[[ 56.3 -27.9 -13.4 -13.5  64.4  -8.6]
 [-37.7  35.3   4.0  19.0 -86.6  26.7]
 [-36.3  35.8  -4.4  19.8 -82.1  28.9]
 [-48.5  34.1  23.8  15.4 -65.8  17.9]
 [-38.3  69.8  33.7  10.2  20.2 -17.6]
 [ 37.6 -67.8 -30.0  -9.8 -21.1  17.3]
 [ 16.2 -50.6   2.4 -23.2  -5.6  18.0]
 [ 39.6 -69.0 -29.4 -10.7 -22.2  20.0]
 [-44.4  28.0  39.0 -12.4   0.5  12.6]
 [-14.1  26.1  -7.1  34.3  17.3  -8.7]
 [-28.5  12.7  28.4 -21.8  -3.9  11.8]]
|
[[-28.5 -14.1 -44.4  39.6  16.2  37.6 -38.3 -48.5 -36.3 -37.7  56.3]
 [ 12.7  26.1  28.0 -69.0 -50.6 -67.8  69.8  34.1  35.8  35.3 -27.9]
 [ 28.4  -7.1  39.0 -29.4   2.4 -30.0  33.7  23.8  -4.4   4.0 -13.4]
 [-21.8  34.3 -12.4 -10.7 -23.2  -9.8  10.2  15.4  19.8  19.0 -13.5]
 [ -3.9  17.3   0.5 -22.2  -5.6 -21.1  20.2 -65.8 -82.1 -86.6  64.4]
 [ 11.8  -8.7  12.6  20.0  18.0  17.3 -17.6  17.9  28.9  26.7  -8.6]]

[[-16.5  23.3 -34.2  10.2 -84.1]
 [ 36.7  31.6  44.3  66.9 -43.9]
 [-28.9 -40.4 -20.9 -66.2  56.9]
 [-51.3 -45.9  30.9 -50.3 -50.4]]
|
[[-51.3 -28.9  36.7 -16.5]
 [-45.9 -40.4  31.6  23.3]
 [ 30.9 -20.9  44.3 -34.2]
 [-50.3 -66.2  66.9  10.2]
 [-50.4  56.9 -43.9 -84.1]]

[[ 35.6  -1.6   3.0 -51.3  33.3  47.5  35.4 -13.6 -12.7   0.3   7.0  -8.0
  -25.0  23.6  -8.1  -5.8]
 [ -0.2  -1.7   5.4  83.9 -24.0 -45.0 -25.9 -31.2 -18.3  -3.6   6.1  -2.7
    6.7  26.5 -16.8   5.6]]
|
[[ -0.2  35.6]
 [ -1.7  -1.6]
 [  5.4   3.0]
 [ 83.9 -51.3]
 [-24.0  33.3]
 [-45.0  47.5]
 [-25.9  35.4]
 [-31.2 -13.6]
 [-18.3 -12.7]
 [ -3.6   0.3]
 [  6.1   7.0]
 [ -2.7  -8.0]
 [  6.7 -25.0]
 [ 26.5  23.6]
 [-16.8  -8.1]
 [  5.6  -5.8]]

[[ -0.8 -69.9 -17.7 -23.6 -18.4  22.0  12.3  -1.5  -0.9  -0.1  31.2   0.8
    8.9   1.1]
 [  1.4 -22.2  13.0  -2.0  10.1  -7.1  -9.6  -2.9   2.2  -5.8  -9.3  18.4
   -6.9   1.7]]
|
[[  1.4  -0.8]
 [-22.2 -69.9]
 [ 13.0 -17.7]
 [ -2.0 -23.6]
 [ 10.1 -18.4]
 [ -7.1  22.0]
 [ -9.6  12.3]
 [ -2.9  -1.5]
 [  2.2  -0.9]
 [ -5.8  -0.1]
 [ -9.3  31.2]
 [ 18.4   0.8]
 [ -6.9   8.9]
 [  1.7   1.1]]

[[ 20.5  32.7]
 [  1.1   8.7]
 [ 24.3  84.8]
 [ 26.9  26.6]
 [ -8.7   3.1]
 [-29.3 -24.5]
 [ 38.2  46.4]]
|
[[ 38.2 -29.3  -8.7  26.9  24.3   1.1  20.5]
 [ 46.4 -24.5   3.1  26.6  84.8   8.7  32.7]]

[[  3.2 -28.1 -29.3  21.1 -13.7 -25.2]
 [ 25.9 -40.1 -23.3 -20.9   3.1 -24.2]
 [ 73.6  33.5  64.0 -24.3 -36.2 -40.4]
 [-79.2   2.5 -61.5 -19.5  66.4  33.8]
 [ 18.7 -51.0   2.4  -4.9 -68.1 -41.4]
 [ 45.3  60.6 -70.1  49.8 -18.5   1.3]
 [ -8.4 -23.7  25.5   5.3  -4.3 -76.2]
 [-35.6 -13.1 -57.6  29.7 -79.7   7.8]
 [-66.7 -76.7  12.4  24.4 -64.1 -67.7]
 [-42.1 -29.7  24.2  37.2 -37.6  40.1]]
|
[[-42.1 -66.7 -35.6  -8.4  45.3  18.7 -79.2  73.6  25.9   3.2]
 [-29.7 -76.7 -13.1 -23.7  60.6 -51.0   2.5  33.5 -40.1 -28.1]
 [ 24.2  12.4 -57.6  25.5 -70.1   2.4 -61.5  64.0 -23.3 -29.3]
 [ 37.2  24.4  29.7   5.3  49.8  -4.9 -19.5 -24.3 -20.9  21.1]
 [-37.6 -64.1 -79.7  -4.3 -18.5 -68.1  66.4 -36.2   3.1 -13.7]
 [ 40.1 -67.7   7.8 -76.2   1.3 -41.4  33.8 -40.4 -24.2 -25.2]]

[[-69.9  32.1  30.6  41.4   5.1]
 [ 49.1 -86.0 -29.5 -35.3 -24.9]
 [ 55.1 -61.8 -35.6 -32.5 -26.4]
 [ 27.5  12.6 -59.1 -63.8  34.0]
 [ 22.5 -53.5  19.5  22.4 -31.6]
 [-25.2  89.5  13.3 -12.0  45.3]]
|
[[-25.2  22.5  27.5  55.1  49.1 -69.9]
 [ 89.5 -53.5  12.6 -61.8 -86.0  32.1]
 [ 13.3  19.5 -59.1 -35.6 -29.5  30.6]
 [-12.0  22.4 -63.8 -32.5 -35.3  41.4]
 [ 45.3 -31.6  34.0 -26.4 -24.9   5.1]]

[[ 55.0 -55.9  47.5]
 [-37.9  28.3 -24.7]
 [-11.4 -39.5 -38.5]
 [ 70.3 -26.5  -5.6]
 [-61.2 -11.2 -69.2]
 [ 18.2 -42.6   5.1]
 [-68.4 -32.0  20.1]]
|
[[-68.4  18.2 -61.2  70.3 -11.4 -37.9  55.0]
 [-32.0 -42.6 -11.2 -26.5 -39.5  28.3 -55.9]
 [ 20.1   5.1 -69.2  -5.6 -38.5 -24.7  47.5]]
